runs of hidden systems:
D, seq 1 (6 x 28):
[[ -3 -10   1   3  -6   0 -17  -8  -7  15  -4  12  -3 -24  -1  -3  17 -17
   -3  30   7 -16 -13 -16  -8   7 -29  10]
 [ -9  -1   6  -9  -7  -3  -3 -14   3  24  -4  -5  17 -35  -1  -9  24  -5
  -14  30  14   5 -22  11  -7  -6   1  -3]
 [-13  11  -1 -18  -5  -5  15  -7  13  19   6 -11  29 -20   2 -12   9   8
  -17  14   8  21 -14  30  -4 -17  27 -18]
 [ -4  14  -9 -11  -4  -2  12  -1  10   8   4 -12  24   7  10  -4 -12  11
   -7 -16  -6  28   3  23   3 -22  30  -9]
 [  0   5 -15   3  -6   6  -2   1   0  -9   3   5   9  26   9   4 -24   2
    1 -26 -13  17  16  -4   1 -11   9   4]
 [  9  -5  -9  17  -9   5 -19   1  -9 -11  -7  14  -9  23   9   7 -17 -12
   10 -12 -13  -7  15 -27   1   4 -21  17]]
F, seq 2 (6 x 28):
[[ -7   8   1 -14   1  -3  29   2   9  -1  -5 -21   2   0  -1   8   6  20
  -23 -13   5  19  10  36   6 -21  35 -14]
 [ -3   1  11 -15  10 -11  35   2   6  -6  11 -15  -5  -4 -16   2   8  27
  -13 -23   1   7  -7  23   2 -22  29 -21]
 [  2  -5  18  -6   9 -12  23  -7  -4  -3  15   1  -9 -10 -20  -6  12  22
    0 -20  -4  -6 -15  -1  -3 -16   9 -15]
 [  8  -9  14   5   5 -10   5 -13  -4   2  12  18  -6  -6  -9 -11   8  11
   12  -6  -7 -13 -20 -19  -5  -4 -11  -9]
 [  8  -5   7  17  -4  -6 -20 -15  -4   2  -1  31   1   0   5 -14   0 -14
   17   8 -11  -6 -13 -27   0   7 -23   8]
 [  5   0  -4  14 -16   5 -30 -13  -7   6 -13  30  11   5  21  -8  -7 -22
    6  17  -5   5   4 -19   0   8 -17  17]]
Y, seq 3 (6 x 28):
[[ -8   9 -24  -4  -9   9 -17   3   7   8   7  -6  27   9   6   2 -21 -14
    3  -1  -8  18   2  -6 -11  -9   0   9]
 [ -4  10 -13  -7  -1   1   9   5   6   1   8 -16  21  13   6   1 -20  10
   -3 -24 -10  24   6   9  -1 -21  22  -5]
 [  2  11   6 -17   5  -8  27   0   7  -3   6  -8   8  10   0  -3  -2  30
   -8 -25  -4  20   2  27  10 -24  37 -16]
 [  1   5  14 -15   0 -12  32 -12   5   5   2  -1   6  -9   2 -13  14  28
  -16 -11   2  14  -7  32  14 -20  37 -24]
 [ -6   3  12 -11  -6  -8  17 -15   7  12  -6   8  12 -22   5 -18  24   9
  -17  16  12  13 -15  26   8 -11  22 -16]
 [-10   4  -1  -1 -14  -1  -5 -13   3  18 -11  10  20 -20  11 -12  14 -16
  -13  33   9  13  -9  15  -3  -2   4  -5]]
J, seq 4 (6 x 28):
[[ 12  -7  24  -6   3 -11  21 -17  -7  -3   3  21 -12  -7  -5 -16  20  27
   -2 -13  -4  -3 -11   6  12 -11  14 -18]
 [  1  -5  23  -9   2 -13  25 -14  -1   6   5  10  -4 -21  -8 -19  29  22
   -9  -6   7   1 -18  14   9 -14  17 -18]
 [ -6  -6  20 -10   3 -12  13 -11   2  14   7  -7   3 -36 -12 -13  28   9
   -7  10   8   0 -29   9  -4 -13   6 -10]
 [ -5  -7  10  -7   6  -7  -4  -4  -2  15  10  -8   0 -32 -14  -3  20   1
   -1  17   7 -13 -28  -7 -14  -7 -16   1]
 [ -3 -12   7   0   6  -6  -8  -2  -6   8   9  -2  -7 -18 -15   3  10  -2
    6  10   2 -23 -17 -22 -13   0 -29   6]
 [  5 -13   9   9   6  -8   2  -4  -9  -3   4  10 -17  -2  -8  -1   8   4
    7  -3  -3 -23  -7 -23  -4   1 -19   1]]

runs to name:
seq 5 (4 x 28):
[[  5   1   9  -5   2  -5  29  -6  -1  -7 -20  -7  -7   2  14   5  13  22
  -23  -9   4  16  14  37  21 -11  36 -14]
 [-13   5  -4 -16  -1  -5  27   2   8   6   4 -27  10 -13  -5   5   9  13
  -22   0   8  15  -1  33  -3 -20  29 -16]
 [-19   7 -15 -19   2   3  -3   7   7  17  20 -27  19 -18 -17   7  -2  -2
   -6   7   9   7 -13   3 -22 -16  -1  -1]
 [-13   2 -19  -7  -3   9 -24   4   6  18  22  -3  20  -9 -14  -2 -12 -16
   10   5   3  -2 -11 -26 -25  -6 -26  14]]
 => J
seq 6 (4 x 28):
[[ -3  -5  -4   3   1   2 -20  -1  -2   9  21  10   9  -3 -13  -5  -6 -11
   17   4  -3 -14 -17 -36 -18  -1 -31   8]
 [ -8  -4 -10  -3   5   5  -9  11  -1   7  24 -15   1  -4 -19   7  -9  -2
    8 -11  -1 -12  -9 -26 -22  -8 -25   8]
 [ -8  -4  -8  -3   6  -1  11  14  -3  -3  18 -27 -10  -2 -18  16  -6   7
   -2 -16  -1 -12   1  -9 -18  -9  -6   0]
 [ -3  -7   3  -3   9  -6  26  15  -3 -15   2 -20 -25   7 -14  22   5  15
  -11 -22   5 -10  11   7   3 -12   5  -8]]
 => Y
seq 7 (4 x 28):
[[-13   7 -10 -14  -1  -2  25   6   6   4   2 -30  11  -5  -3   6   2  13
  -22  -7   6  17   7  30  -3 -20  30 -13]
 [-18   9 -17 -16  -1   6  -1   8   9  18  20 -29  25 -12 -11   5 -10   0
   -7   0   6  12  -8   5 -23 -17   3  -4]
 [-14   5 -17  -5  -6  12 -26   0   7  17  23   0  26  -5 -10  -5 -15 -17
    9   6  -1   5 -11 -23 -21  -6 -19  10]
 [  3   3  -8  11 -11   4 -31 -10  -2   9   1  25  16   4  11 -10 -14 -22
   14  12 -11   3  -7 -27  -8   5 -23  16]]
 => J
